Each row is where one point has got to under a steady rotation. How many ticks took it there?
The counts run from 0 to 484.
[138 111 120 127 127 157 120 134 115  95 131 107 120 104 151 109  96 142
 134 118 136 130 140 135 128 146 173 174 166 115 162 121  86 119  92 146
 117 116 173 154 174  96 181 146 196 176 166 124]  250
[101 111 117 122 121 146 102 145 111 103 105 102 121 140 144 129 111 155
 106  90 113 115 100 112 125 159 174 177 154  96 137 111  70  98  88 151
 120 131 164 168 176 109 111 152 177 150 147 148]  243
[165 117 132 124 148 159 108 144 137  87 101  97 125 135 140  85  96 149
 128 102 121 123 133 139 125 108 165 161 152 133 170  97 106 107  97 136
 104 124 173 104 149  90 204 157 173 144 145 112]  345
[127 155 104 102 128 158 130 142 159  91 111  55 123 154 167 102 153 144
 117 108 137 149 141 134 137 110 151 165 143 100 147 103 120 143 104 143
 103 102 187 167 149 120 132 130 172 153 148 128]  97
[155 113 138 133 127 165 115 128 142  96 131 101 150 130 159  96  96 130
 102 110 114 131 166 148 151 133 148 177 160 116 171 114  89  95 102 147
 139 110 194 131 167  95 157 148 163 171 149 124]  304
[142 155 117 106 120 146 137 126 151  92  92  39 121 154 173 102 163 135
 111  99 124 150 137 148 141 118 150 170 148  94 148 101 126 116 115 140
 103 116 189 153 140 107 137 138 153 152 151 134]  446
[127 139 108  80 149 145 111 140 146  80 103  76 110 138 137  97 130 150
 128 101 143 155 134 131 113  98 167 157 135 121 145 104 136 162 110 154
  88 105 193 150 139 114 186 153 176 126 141 123]  477
[119 131 110  91 129 159  97 137 121  99  88  50 125 154 135 107 157 131
  94  79 122 133 117 137 106 140 155 173 142 112 119 107 115 101 122 147
 110 122 188 162 154 108 125 161 127 113 128 146]  42
[123 116 117  76 143 142  88 158 152  96 118 135 146 134 122 110 122 142
 105 102 128 135 134  93 119 127 155 174 131 127 137 111 112 165 101 180
 128 112 202 159 149 120 155 157 182 108 132 155]  142
[106 139 102  84 138 138 110 146 112  91  85  78 106 148 141 120 147 159
 123  96 132 138  93 111 108 138 167 166 134  92 118 100 119 143  96 154
  91 125 176 177 156 103 142 144 177 123 153 155]  122
[104 146 114  94 141 137  98 161 149  97  94 111 134 158 137 113 137 156
 110  93 119 127  99  95 119 119 157 168 130  95 137  81  98 146  82 164
 105 127 171 174 152 122 120 144 183 120 131 160]  148
[111 101 113 124 127 172 105 126 111  98 102  79 110 151 137 124 106 154
  97  88 120 125 118 140 114 139 173 174 163 108 136 107  79  68 105 135
 110 127 163 150 172 102 125 163 163 149 129 129]  312
[125 133 109 109 126 134 128 156 111  93  99 117 120 119 151 111 139 142
 149 107 133 122  99 115 119 145 172 177 144 101 141 101  94 133  84 159
 108 136 168 182 168 108 167 138 190 152 175 146]  186
[132 122 117  80 130 153  96 119 138  99 107  69 142 136 138 104 138 115
  92 102 132 151 158 144 132 140 144 179 151 130 134 123 137 125 131 163
 133 108 215 146 149  99 159 162 132 119 148 140]  46
[135 159 115  89 139 129 120 136 139  85  82  66 106 154 151  95 146 142
 132  98 129 142 102 131 124 118 158 164 135  96 139  93 140 139 104 146
  86 124 191 149 131  99 163 133 164 132 161 146]  472
[131  94 126 108 125 164  91 121 117 106 127  95 136 129 132 108  93 126
  88  95 112 125 152 140 128 155 157 180 164 130 151 138  92  91 114 149
 134 120 198 138 169  98 151 170 154 146 141 133]  316
[126 145 120  75 122 125 103 128 126 100  93 104 142 145 153 104 154 114
 109 100 115 138 105 114 140 161 143 179 130 103 132 111 126 147 107 170
 119 138 214 165 147  96 142 143 151 124 174 178]  120
[163 121 139  96 136 145  93 130 128 101  86  94 150 139 136  89 128 115
 104  96 110 133 142 132 135 141 142 179 150 128 143 115 124 107 115 152
 119 127 207 119 145  86 192 163 130 116 148 146]  400
[162 128 120 115 148 169 105 143 160  84 101  81 127 145 146  85 112 146
 124 100 119 147 143 140 123  91 159 162 144 138 162  89 127 122 115 141
 105 116 182 120 128 105 191 158 158 139 135 113]  7
[127 136 119  93 121 144 101 132 129 100  86  60 132 156 145 102 151 115
  87  80 111 143 127 139 134 149 146 184 144 109 128 106 120 106 121 153
 117 132 207 147 150 100 123 151 128 125 142 161]  41
[107 137 121 118 138 141 113 129 162  91 142 103 117 148 158 112  91 161
 112 113 127 137 128 118 156 112 154 166 151 100 167 104 109 146  83 142
 115 118 191 133 155 118 137 135 203 182 156 132]  219
[156 101 134 120 115 162  95 132 138 110 117 113 160 129 140 105  99 121
  89  99 104 123 150 132 150 147 149 184 161 130 162 119  79  86 101 158
 151 129 194 134 170  94 146 163 153 148 144 141]  305
[136 121 124 126 133 161  89 143 137  98  84  82 136 167 141 104 121 138
  77  80  99 120 116 127 139 127 152 176 148 112 140  93  86  71 103 143
 120 130 178 130 147 101 118 167 137 122 116 146]  364
[ 84 118 122  85 138 135  80 124 142 103 127 122 114 151 127 123  90 153
  91  97 121 139 108  98 137 141 155 174 145  99 139 117 103 147  92 165
 119 124 203 141 163 114 126 148 183 140 150 159]  205
[130 122 128 106 143 156  85 147 129  85  70  80 114 171 125 106 124 148
 104  76 104 128  94 121 116 119 168 169 138 121 134  78 110  94 109 137
  98 133 173 121 137 101 149 157 146 107 126 145]  0
[144 147 126  80 136 125 105 134 145  99 109 123 150 125 144  95 132 125
 120 110 124 142 136 116 144 136 141 175 127 119 146 111 128 171 101 177
 124 120 220 148 142 102 180 138 170 136 171 159]  130
[165 137 135  97 131 154 101 147 171  93 107  92 159 147 153  83 131 122
  97 100 106 150 155 133 148 111 135 172 142 132 163  95 127 123 111 165
 128 111 208 119 134 106 173 158 145 117 138 136]  426
[ 96 127 119  85 118 133 108 113 134 108 136  92 129 140 150 120 123 134
  96 106 130 145 127 121 148 158 150 176 152  94 135 134 111 144  98 163
 126 118 211 171 173 107 113 141 171 157 161 157]  178
[126 123 120  72 143 152  85 141 162  93 104  96 145 150 126 107 123 139
  91  95 122 154 147 116 127 116 147 169 132 131 135 109 129 146 113 169
 124 111 213 144 141 108 159 162 150 102 126 143]  73
[153 109 115 100 129 181  96 167 149  90  92  89 153 145 133  99 131 131
  94  89 117 132 149 130 108 114 162 177 142 139 146  94 104 104 112 160
 124 112 181 147 152 112 153 167 145 103 109 129]  21
[160 119 115  97 120 160 103 148 133 100  96  85 169 136 142  98 154 112
 100  90 113 132 146 134 119 143 148 184 143 130 135 106 105 103 120 160
 137 118 204 159 151  99 156 166 127 103 129 153]  36
